In the rows, 128 means zero.
One turn moves each row of this set onto another row. After a few examples, where does it send each row asked below?
q_190: [111 118 126 126 134 134 120 107 111 137 114 132 114 121 151 136  97  94
 150 136 126 104 120 162 131 147  85  91 120 126 147 136 100  92 116]
q_113: [148 129 111 117 154  99  85 113 145 131 160 117 115 136 140 118 128  97
 136 138 144 124 140 159 153 152 119 167 106 117 125 138 106 117 129]
q_139: [133 156 137 109  90 142 115 124 123 137 136 124 120 106 179 110  90 123
 104 139 167 157 129 123 147 165 148  99 110 112 125 129  82 121 121]
q_69: [118 145 154 144 123 132  91  98 108 128 130 118 137 109 169 104  97 135
 143 162 181 129 133 123 164 177 144 119 148 121 161 113 108 124 141]
q_306: [152 143 136 147 140 119  89 139 134  91 122 116  95 123 166 161  60 111
 123 145 139 139 125 136 135 127  91 149 109 126 162 138 123 122  83]
q_641: [133 153 125 110 141  99 101 144  92 105 114 141 137 145 172 141  93 102
 131 126 149 115 108  96 137 172 130 158 149  97 106 180 122 112 129]
q_966: [118 127 143 108 172 117 112 107 137 110 140 117 115 122 120 128 102  96
 127 165 107 154 126 126 152 155 108 150 125 116 142 112  96 110 143]
q_715: [128 140 129 140 128 137 136 104 127 104 147 126  90 107 146 120 119 110
 139 132 116 136 119 159 159 134 132 163  97 103 145 117 107 115 125]
q_659: [135 175 106  84 164 126 122 102 102 111 138 104 113 130 148 123  72 133
 122 150 134 142 116 156 115 133 132 129 130 134 126 154  69 117 102]
q_836: [168 149 136 132  90  75 125 107  97 111 138 115 105 124 174 137  86 121
 152 128 151 146 112 111  98 141 139 152 137 123 145 140 147 114 118]
q_850: [167 178 119 114 156 108 132 126  91 142 114 118 141 125 165 183  92 135
 139 127 121 158 108 110 136 174 133 159 160 127 142 132  97 104 118]
q_252: [134 158 125 112 116 125 118 130 123 141 151 127 116 106 164 119  94 132
  94 146 172 157 124 121 157 172 144  93 108 116 116 123  85 139 122]
q_709: [137 152 125 103 134  89 100 141  78 105 124 134 126 149 178 146  92  99
 134 135 148 133 118  98 145 183 125 149 146  95  99 174 114 102 125]
q_32: [122 134 110 135 119 144 104 136 134 129 120 107 133 120 138 149  92 124
 155 128 137 120 123 163 149 138  96 112 107 144 121 143  85  83 138]
q_573: [163 171 127 141 161 108 119 116  92  90 134 153 130 109 145 131  84 135
 130 133 145 168 100 172 171 138 124 109 122 115 140 159 134 109 119]
q_758: [179 162 119 115 144 109  97 128 119 128 123 133 127 139 155 103  92 106
 132 144 137 125 140 121 159 123 145 119 138 157 150 137 146  88  93]
q_566: [132 122 123 134 120 101  98 146 137 125 172 141 136  96 165 164  96 130
 126 160 166 147 134 134 182 175 118 113 141 123 136 141 107 137  90]
q_598: [122 126 122 127 126 106 129 129 136 132 137 131 118 144 120 152  95 130
 143 143 131 120 142 162 132 144  88  98 118 150 161 149  96 109 139]
q_416: [134 143 119 129 128 113 105 142 106 140 142 105 120 100 154 153 116 149
 181 151 152 118 100 181 166 141 116 125 133 102 140 152 108 139 109]
q_131: [119 151 157 132 128 125 101  89 109 135 138 124 147  97 153 117  92 131
 148 162 163 125 135 127 155 174 134 108 171 126 162 113 123 130 137]
q_652: [148 146 170  99 126 110  96 119 123 152 126  98 138 162 144 125  89 120
 128 154 173 129 109 147 143 137  96 120 141 137 147 120 114 115 145]
q_820: [ 92 143 116 129 170 108  95 114  93 109 110 118 107 142 145 151  97 118
 145 103 161 119 139 137 156 143 150 141 140 141 143 139 135 121 134]
q_110: [158 144 135 125 104  76 132 114 108 103 139 125 114 121 176 134  78 128
 157 132 151 140  98 109  96 139 134 155 122 127 145 138 153 113 103]
q_904: [150 156 131 109 127 102 109 145  76  93 120 144 125 143 168 154  92 106
 141 137 157 108 122 103 136 174 122 157 144  93 111 174 124 109 126]
q_973: [143 116 119 127 157  98 102 129 107 102  88 131 117 110 149 116  82 109
 148 148 137 172 122 102 157 133 151 113 128 129 144 173  83 118 121]
q_292: [135 121 121 128 120 112 100 131 135 124 169 129 126  85 169 150  97 126
 116 177 159 140 124 135 179 168 117 116 161 124 155 133 122 135  91]
q_29: [151 181 120 119 158 106 135 130 106 130 128 122 148 123 167 170  87 148
 139 133 111 173  90 116 130 166 137 157 157 125 146 136  99 102 115]
q_42: [160 183 124 130 150 104 137 127  89 128 138 114 145 116 163 179  83 142
 146 142 107 164 101 105 144 161 130 156 158 125 139 131 101 107 114]
q_119: [103 119 152 117 114 121 138 161 111 118 105 112  95 135 147 139 109 118
 120 143 127 141 109 124 157 152 129 100 130 118 125 117  88 118  93]
q_856: [165 136 133 113 100  77 136 111  93  96 133 110 113 112 165 152  81 133
 154 133 153 154 105 112  95 148 135 150 128 130 141 133 138 105 107]

q_306 -> q_820
q_32 -> q_598
Where do these go?
q_850 -> q_856
q_139 -> q_566
q_836 -> q_709
q_715 -> q_113
q_119 -> q_416
q_69 -> q_252
q_110 -> q_641
q_973 -> q_573

